One vector is turned by the same rotation once a step. Each row is the vector after some number of steps, and that number follows the row.
The counts run from 0 to 109.
[  2   4  -2  11   6  -1   4   5   3 -14   2 -14  13  -2   7  -7 -13   1
  10   1 -12  -8   9   2   8   8 -11   8  -2  10   7  -8  -9  -5 -10  -1
  17  -8  -4   0  -4 -11  12  -7  -5   5   9 -27   0]  37
[  8  -3   4   7   6  -3   0   8  11   7   8 -20   6   5  -4 -17   2   8
  22  -4   2   5  13  -4  -1   9 -12   0  -4  -8  13  -9  -8   5 -15   3
  16 -10   2  11   5   0  -2   0  -2  12  -2 -15  -4]  59
[  3   1 -13  10   2  -6  -7   0  -2  -5  10 -18  -8   7   3  -9  -1   3
   6 -21   0   2  -7  -1  -4   2   1  11   1  -7  -4 -14 -14   1 -11 -11
  22  -7  -5   1  12 -20   5   0   1  -1   9  10  -7]  22
[ -5  11 -13  10   5  -6 -12   4  10  -4  13 -28   6  -2   0  -8  -2  13
   9  -3   4   3   5   9  12  10   4   7  -7 -10   5 -14  -6 -10  -9   9
  -6 -11   3   2  15   2  -1  11  11   2   2  -5   3]  81
[ 13  -9   4  -9   8   4   8   3   1  -7  12 -19  -4   8  -4 -27  -7  -7
  10   2 -11  -4  -4   6  10   7  -1  15   4  -1   0  -7  -4   0  -5   1
   8 -10   5   3   2 -21   4  12   3  -4   2 -17  -8]  63
[  2   1   9  -3  11  -6  -6 -14  -3  -8  12 -13  21   4  15 -11  -7  12
  12 -12   2  -1  -5   0   2   6  -6  13   0   1  -4 -12  -4  -4 -15  -8
   5 -10  -2   6  15 -20   4   8   6   0   8  -3  -8]  88
[-13 -12  -4   8  -5   0   1   8   7   0   7 -10   8   7   9 -19 -11  13
   4   3  14  -4  -2  12  -3  -7  -2   5   2   0  11  -2  -6  -9 -12   9
   1 -14 -11   1 -10 -24   6   4  10  -2   6  -7  -8]  95
[  7  -4   1  15  11  -4   9   6   3  -8   7 -16  20  -3  -3 -15  -5  12
  -1  -9  -1  -4  -8   5   2  -1  -1  -1 -10  -4   7 -22 -10   3 -23   3
  -1  -8 -18   0   6  -8   0  -9  13   3  -1   1  -6]  68
[-13   1 -19   8  -4  -3   4  10   1  -4   1 -26  -5  -2  13 -12  -9  12
   6  -7   3   2  -8   3  19   1   7   2 -11  -2  -1  -4 -11 -13 -11   6
  -4  -8  -9  -3  10 -14   2  -2   6  -1   0 -10  -3]  3
[  3   2 -12   5   4  -7  14   6   3  -5   3 -22   6   3  19 -11  -3   9
   6 -15   7   8 -15 -15  12   4   3  -1  -8  -4   2  -5   0  -5 -10  -3
   1 -10 -13  10  21  -7   3  -7   2   7   4  -9 -10]  1
[  9   5  -7  12  11  -3   6  -1  12  -8  17 -24  18   4  12  -3  -1  10
   0  -7   0  14   8  -5   8   6  -1   2 -13  -2  12 -11   9  -7 -12   7
  -2 -10  -5   6  13  10   4   6   9   6   7  -3   0]  79
[ -3  -3  -3  16  11  -8   6   8   2 -10   7 -17  12  -4  -5 -16 -13  16
   4 -14  -2   1  -3  11   3   5   0  -1  -6  -4   7 -20 -14   0 -21   2
  -7 -11 -15  -5   5  -4  -2  -2   4   0  -6  -5  -6]  69
[ -6  -6   4   3  -9 -12  -4  12   6   2  10 -15  18  17  18  -6  -9  -3
   6  -9   2   6  -2   4   1   6 -18  18  -7  -1  16   1   0  -9  -5   7
   6  -2  -5  10  -3 -13   2   1   7  11  -3   2  -5]  8
[ -3  -3  -7  16  -5   5   4  15  -5  -1   7 -24   3   3  13  -9  -8   1
   9  -5  -4   4   8   2  22   4  -8  -4 -14  -3  12   2  -3  -9  -2   8
  -6 -12  -2 -11   1 -11   6   7   1   3  11 -17  -7]  104
[ -6   3  10   8   6  -6 -12  15  -5  -3   7 -20   4  19   8  -3 -12   1
   7 -11  -5  -7  -1  12   1  10 -15  14  -1  -9   5 -10 -12  -7  -7   7
  -1   2 -10   5   7 -13   4   8   7   4   0   3  -5]  108
[  8  -2  -5   5  -5  -5  -5  20  17  -5  11 -31  -6  17   2 -11 -11   4
  -7  -7  -3   6   6   1   9  -2   1  17   1  -3   7  -3   3   2  -7 -15
  11 -13  -6  10   1  -2   7   0  -3  10   0   1  -1]  32
[  2  -3  -3   3   7  -2   5  -7   1 -12  20 -24  21  -2  14  -4 -11   4
  -1 -11  -7  11   7  -2   3   8 -13   9 -10   7   7  -9   8  -9  -8  -1
  -7  -7  -3  -6   0  -2   7  14   1   1   5  -2  -8]  77
[  4   3 -17   1  -9  -7   5   2  -8  -3  16 -32  -1  -3  13  -5 -10   0
   8 -10   1   4 -16  -5   9  13  -1   9  -2  -1   7  -3  -4   0  -1   2
   1 -21  -3   5  11 -11   2  -2   4   2   0  -9 -10]  101
[ -6  -5  11  13  10  -8  -5  11  -3   0  11 -15   4  22   5  -8  -3  -5
   5 -17   2   7  10   3  -5  -3 -15  14   2 -14  11 -12  -7 -10  -9  -7
   2   0  -6   2   4 -10   7   9  -5  -1  10   3  -8]  19
[ -1   1  -7   0   8   1   2  10   4   1   2 -21   1   8   8  -9  -9  16
  -2  -6   1 -14   3   5   4 -11 -11  16   0   0  15 -13   2 -17 -15   1
  10   2 -15  13  -3  -7  14   1   4  -2  -5  -3  -2]  29
[  0   3   2   5  13  -5   1  10  12  -8  -3 -18   1  17   0 -10  -3  -8
  -7  -2 -12  -6  -2  -3  14  -1  -4  16   0   0   5 -21 -12 -15 -13   0
   0  -5  -5  11  18 -16   9   1   8  -6   4  -5   2]  41
[-15 -16   6   6  -5  -4  -2   5   3   0   8 -13  10   6   9 -18 -18  10
   7  -4  11  -1   2   8  -7  -2 -11  11   0   1  13  -1  -7  -7 -13   1
  -4 -13 -11   0  -9 -21   8   7   1  -2  -1  -2 -10]  96
[ 13 -10  -1   5   4   1  -7   1   5   2  21 -27  10  -2   6  -4   3  13
  -6   6  -3   4   8  10   3  -3  -9  -1  -3  -2   5 -13  -8  -5 -19  -3
  10 -11  -7   1  -8 -13  -1   4  10  17   4  -7  -1]  56
[ -7 -10   8  17  11   0  -4  12  -5  -5   8 -14   2  18   6  -6  -4   0
   5  -9   1  -1  13  11  -2  -6 -15   7   4 -10  12 -14 -13 -11 -12   1
   0   2  -9   0  -2 -14  12  10   1  -4  14  -5  -4]  18
[ -7  -6  -7  14   8 -11  11  15   8 -11   7 -19   4   1 -10 -22 -11   8
  10 -12   1   8  -1  10  -1   7   3   4  -2  -8   6 -14 -12   4 -16   4
  -4 -10 -11  -2   1   4  -1   0  -1  -1  -7  -7  -6]  70
[  7   3 -18   4  -6   0   9   3  -7  -6  17 -30  -3   0  16  -5  -8   6
   5  -5  -1   4  -8   2  10  10   4  -1  -4   2   4   2  -3   0  -5   6
   2 -20  -5   3   8 -13   9  -2   4   3   8 -18  -6]  102
[  6   3 -13  10  -9  -8  -7  12   9  -3  14 -19  15  -4   1  -9  -7  -3
   9   0  -5  -5  -2   1  15  11  -5  13  -5   3   2  -7  -8  -3   0 -12
  21 -14   0  -2  -3 -12  -2  -5  -1  12   4 -15  -2]  35
[ -6  -8  10   7   1   0 -13   3  11  -3  10  -8  14  12   7 -23  -4  -1
  18  -3   3   4  10   4   4  10  -9  14  -6  -4   1   0   1  -7   0  -1
   7  -6   8  -4   3 -17   3  22   2   4  12  -6  -7]  85
[  5   0  -5  10   6  -8  -6   8   5  -2  10 -14  -3  18   6 -10   4  -2
   4 -18   6   5  -7  -2  -8  -2  -4  13   2 -12   4 -16  -7   1  -8  -6
  19  -6  -9  10  14 -14   8  -2   2   3   9  10  -9]  21
[ -4  -7 -12 -11  13  -3  15  -2  10  -7  10 -26  -9   6   4 -16  -1  -3
   3  -4  -2  17   7  -7   0   2  -9  16   2   2   5  -6  -3 -13 -14   4
   7  -4   3   9   1  -7   9  13  -2  -1  -7 -13  -3]  51
[ -9  -7 -13   5  -6  -4   2   9  16  -6   3 -11   6   1  -3 -29  -8  -9
   9  -8  -3   6  -1  -3   1  11  -4  14 -15   6   8  -6  -2  -6   1  12
   9 -12   2  -9   5 -13   5  12   8 -11  -5   7  -7]  73
[ -5   0  -5  10   3   2 -10   9  14  -9  16 -15   1  11   3 -21  -6  10
  11   5   0   3  13  17   1  11   5   6   2  -9   0  -4  -5  -2  -5  13
   3 -12   3   0  -1  -7   7  18  10   5  11 -13   1]  83
[ -2  -8 -16  -3  -4  -4   6   5  13  -9  15 -13  15   2   0 -25  -7 -11
   4  -4  -1   2  -9   4   0  10  -7  19 -10   5   7  -7   2 -10   5  12
   8  -8   0  -6  -2 -17   2  11  11  -3  -4   1 -12]  74
[ -9 -10 -13   9  -4  -4   8  12  18 -13  -1 -11  -1   7  -2 -31  -9   2
   8  -7  -4  10   6   1  -4   8   2   7 -11   2  12  -7  -4   4  -6  13
   9 -16  -1  -5   4  -8   6   8   8  -8   0   3  -5]  72
[ -6 -14  -2  16   3  -4  -4  11  15 -13   8 -13  11   7   2 -11  -3  -2
 -10  -7  -8  17   7  -1   2  -2  -3   1  -7   0  -6 -12 -18  -3 -11  -8
  13  -8  -6 -11  -1 -18  -1   1   2  10  14  -3   0]  45
[  2   1 -11   4  -9 -11  -5  -2  -2   1   7 -28   4   3  13  -1 -11   4
   7 -15   1   4  -9 -13   4  11  -8  10  -5   5  11  -3  -5   0  -8  -3
   4 -21  -5   6  18 -16   5  -4   4  -1  -2   4 -12]  100
[  6 -10   2  10   6  -1 -10   1   2   2  15 -26  12  -6   0  -4  -3  16
   5  -2  -2   5  16   7   2   0 -15  -2  -2  -2   8 -10 -14  -1 -20  -4
   9 -12  -5  -5  -8  -7  -2   6   3  13   2  -9  -1]  57
[-12  -4 -15   0  12  -6   5  -5   7 -11   4 -14   3  -2   6 -11  -2   4
   8  -7  -3   5   6  -6 -10   8 -13  10  -1   5   5 -15 -19 -12 -19  11
  16  -3  -7   6   4 -14   7   3   4  -3  -6 -11  -1]  49
[-15  -9   5   9 -10  -8  -5  16   9   1   4 -11  11  16  19 -10 -11   2
   7  -8   2   3   8   3   6   2 -17  13 -16   2  12   3  -3 -10  -5   7
   3  -2  -5   1  -5 -19   4   5   8   8   1   4  -4]  7
[ -6  -7   3   9   2   3 -14   6  13  -9   9 -10   5  11   4 -22  -7   6
  13   2   2   4  17  10   2   8  -3   9  -4  -4   1  -1  -5  -5  -5   8
   5 -10   7  -6   2 -16   8  22   6   2  14  -8  -2]  84
[-15  -5 -14  -6  15  -5   9  -6   5 -10   6 -21  -3  -5   4 -12  -6   3
   8  -7  -3  12   7  -6  -4   8 -13  15   0   2   2 -10 -13 -13 -16   8
  10  -3  -1   5   1 -10   6   7  -5  -5 -10 -14  -4]  50
